Each path is a new rotation, seen through one point. The rows after it are directions, each followed by how far the rotation turns it, in degrees each step (0 if it stays put).
Each turn is a multiple of 5 degrees from 10 to 175, or 0.
Each row of a path follows its step; steps can be skipped.
Path 1:
step 1:  23  18   3  -7  19   1   6 -20  -3  -1  -6  -9   7   9   0 -12   3  -6  -2   3 -13  -7  12  12 -10   7 -12   4  -8  -7   9   0   1  20
step 4: -15 -21 -20  -3   0  14 -13 -11  -8   3 -10   6   6  -3  -2 -21  12   4  -8  -5  10   6   7  -6  -6 -20 -11  -4  -1   3   0   6  -1  12
step 6: -17  11  -9   1  -3   8   3 -10   4   6 -20   4   7  -2  10  14  -8  -2 -12  -7   4 -21  -2  -5  -4 -18  11 -27  -2  -6   5  -4   4   2
step 7:  -5   3   1  -9  12 -11   0  13   9   2   8   6  33   0   9  -6 -12   6  -9   5   7 -18  -3   2   2   1  -8 -13 -14 -21  -2  -4  -2  -2
step 10: -10  -1  -1  14  23  14  17  -5 -17 -10   0   7  12   3  -9   2  -5  -9   5   1   1  15  -3  12 -20  -2   5   7  -8   3 -12 -11   4  13
step 11:  -9  -4   1  10  10 -12  13   5  -2  -7   4  19 -12  -5  -6  -6 -18   4  21   3  -7  -9  15  16  -1 -16  -6   4  10   2  -3   6  -1  19
step 12:  15  -1   2  18  24  -6  12   4 -14   1   4 -12 -16   0 -10   6  -4  -4   4 -14  -5  -9  -4   3   8 -10   3 -16   0  -7   7  -2  20  10
step 14: -14  -7   5   3  20   1  -3  16   8   0  11 -11 -12  -4   4 -17   9 -19   1  13  -5  10 -23 -11  13  -1  -9  -7  -4   3   7   7   7   1
step 15: -10 -18   3 -17   4  12  11  -2  -1   6 -18  -5 -11  15  14  -1   0 -11   4   0  -7  -1 -14  -1   8 -19   0  -8   5  16  -6  11  -8 -14
Speeds:
-1 -8 -2 -4  0 -1 -7  6  0 -1  1 -2 -3  0 -3 -4  3  0 -3 -2  3  3 -5 -3 -2  3  0  4  3 -4  1 -8  2 -3 => 70
 3  3  6 -5 -4  7 -2  0  3  4  0 -5  0  2  0 -5  2 -1 -5 -1 -5  3  3 -5  0 -7 -2  1  2 -1  0  2 -2  3 => 25
 0 -3  2 -6 -5  3  4  1  5  3  2  2  1  3  2  4 -1 -2  1  2 -4 -2  0  3 -3  7  2 -2 -6 -2 -4 -7 -3  4 => 40
 0  0 -7 -1 -4  6  1 -4 -3  0 -6 -3 -1  3  0  0 -9 -7  0 -1  1 -5 -1 -2 -3  3  0  4  4  3  2  0  1  1 => 160
  2   4   0   0   1  -2  -3   4  -1   0   3  -4   5   6  -2   2   4 -12   0  -3   3   3   1   7   2   0   3  -2  -1   3   2  -2   3   1 => 160
 3  0 -7 -8  0 -4 -2 -9  1  0  5  1  1 -2  0  0  1  1 -5  3  2  3  0  0 -3  0  3 -5  1  3  7  1 -4  1 => 20
Path 2:
step 0:   2  -5  22   7   8  -9   9  16  -3  -9 -10   9   2  11  -3   6  11  -7   1  -6  28   5  -2   1  11  10 -14   2  -2  -4  -8   2  -8  12
step 1:   6  -2  -5  19  -2 -11   1   9  -2   7 -14 -19   1  13 -16   3   3   9  -8  -3  -3   3  -8 -11  19  22  -4  -7  -6   0  -2   1 -15  -5
step 4:  10  15  -3  -3  18   3   4  10  -9   1   7 -15 -11   6  20   0  12   9   7 -16  11   2  -9   0   8   0   2  -5   7   8  23   1   2  -8
step 6:   8   1  -8   3  13  -9  -3   4   4  -8  -8   6  -8   1 -21 -15   2  -8   2  16  14 -19 -18   6  11   9  -1   3   2 -16  -9  -2   9  -2
step 9:  -4  -1   3   7  12   2  14  -1 -14  10   0   0   3   0  12   7  10  -4   7  -6  24  -6 -13  -5  16  -5  11  -3 -14  -1 -19   5 -15  11
step 10:   5   7  -2  17  11 -14   9  14   1  -4   4   5   8  11  -4   9   2 -10 -10  -4  12  10   0 -15  10   8  12 -18   9   2   5  14 -14 -12
step 11:  17  24 -13   1  -6   1  -6  12  14  -5 -19  10   1  10  -5   5  12  -2 -18  -1   0  13  -1  -5   3   9  -6  -2  -9 -12  -7  -9  -3  -5
step 12:   5   6  12   5   3  -7 -17 -16  -2  -4 -14  -2 -21   1   2   7  13   0   3  -6  11   5  -4   9  16  10 -16  -8  -4  -5  -9 -17  11  -5
step 14:  11   7 -26  -7  -7  -2   6   2   2  14  -7 -17   6   3  11 -15   6   2   3   6  10  -6  -3  -4  22 -14   9  -4  -5   0   9   8  11  -2
Speeds:
-8  1  2  1  4  1 -2  1  5  6 -3 -2  1 -1 -1  2 -4 -6 -2 -6  2  5  1 -3  1  0 -3  5 -2 -2 -3  3 -6 -4 => 40
-2  0  3 -2 -4 -3  3 -1  1 -9 -6  2  7  1 -4  0 -2 -1 -3 -3  4  3  0  1 -6  1  1  1  2  5  1  5  4  1 => 140
 2 -3  8 -3  3 -1  3 -3 -2  5  0 -7  1  3  2  2  3  1 -6 -6 -1 -7 -2  1 -3  4 -1 -2 -3  2 -1 -2  0  2 => 90
 4 -3 -4 -4 -2  0  2  6  5  3  3 -5  3  2 -2  7  1  3  4 -1 -2  5 -2 -1 -1  6 -1  0  3  0  8  3 -1 -2 => 115
-2  5  2  2 -2  4 -6 -2  0 -4  4 -1  3  3  3  5  3  4 -5  3  0  5 -2 -4  3  4 -3 -6 -1  3 -4  2 -2  1 => 40
 5  2 -3 -2  8  7  2  1 -2  3  5  4 -3 -1 -2  2  0 -1 -6 -1  6  2  5  1 -3 -2  3 -2 -3  5  3  5 -1  2 => 65
Path 3:
step 1:  -2   4   3   4  -7   2  -8 -17   3   2   1  24   1 -18  -3  -2   6 -18   7 -16  -1  10   6 -19   7   8   4  -6 -16  -3  -2 -10   2  -6
step 3:  -7 -14  -4 -16  -6   7  -8  -9 -20 -18  15   9   8  10   6   7  -4  -6 -15   6 -14   2   2  -1  15  -2  10   8   0   4   5   5   5  -2
step 4:  -2  18  -2   0  13 -10 -15  -2   4   9   2   4  -4   3   2  12 -17 -12 -14   1 -16  17   2  -1  -3   6  -4   9  -7  -3   1  -6 -16 -14
step 5:  16 -10 -10  -2  11  -6  -1  -7   8   1   0   6  16 -12   4   8  -4   8  -9 -14  -4 -18   7  19   7  -6 -15  16   2   2  -5   1  -9   0
step 9:   2   2  18  14 -17  -3  -7  -9   2  -5   0   3  -4   5  20   3   4 -18 -18   2   0   2   5  -4  -7   5  -8  -6  -8 -24   2   7  -9  -3
step 10:   2   9   2  -2  -4   9  -2  -3  11 -10  13  -1  11  -8  -3   0  -4  -1 -18   0  -7 -12 -15   9  -5  10  -9 -12  11   9  -8  -8 -19  19
step 11:   5   3 -16  -8  -1   9  12  -1 -16  -4  17   4   2   9   2   5  18   0   1 -11  -9  -1   6 -17  -1   0 -11  -1 -18   5   3   5 -18   7
step 12:  14  17   7   8  -8   0  -6  -4   3   8   5   6   0   2  -3  10   8  -9   1 -11   8  31   0  -2   7   1 -20  10  13   3  -4   5   3   7
step 14:  -6   3 -13   2  -6 -16  -1   2 -15  -7   6  -1  -6   4   8   4  24 -15  -6   2 -10  -4  -9  -8  -1   7  -3   9  12 -10   9  -9   0 -20
Speeds:
 0 -2  4 -1  4  3  1  1  0 -3  6  3  4  1  5 -5  2  1 -1  0  1  7  1 -2 -2  4  1  0 -4 -3 -1 -7  0 10 => 40
 5 -1 -2 -1 -1 -5  4  1  4  3 -3  0  4 -8  1 -5  2 -5 -1  1 -7 -6  2 -2  2  6 -1 -4  2 -4  3 -3 -1  1 => 80
-1  2 -3  5  2  1  1 -4 -5  6 -3  1  5  0  0  0 -2  6  2  0 -1  2  4  1  2 -4 -8 -3  2  3  6 -3 -5  5 => 60
-1  7  2  2 -2 -1 -5  0  8  0 -3  4  0 -3  0  5 -7  0  5  2 -3  5 -4  1 -2  2  1 -6 -1  1 -3 -1  0  2 => 130
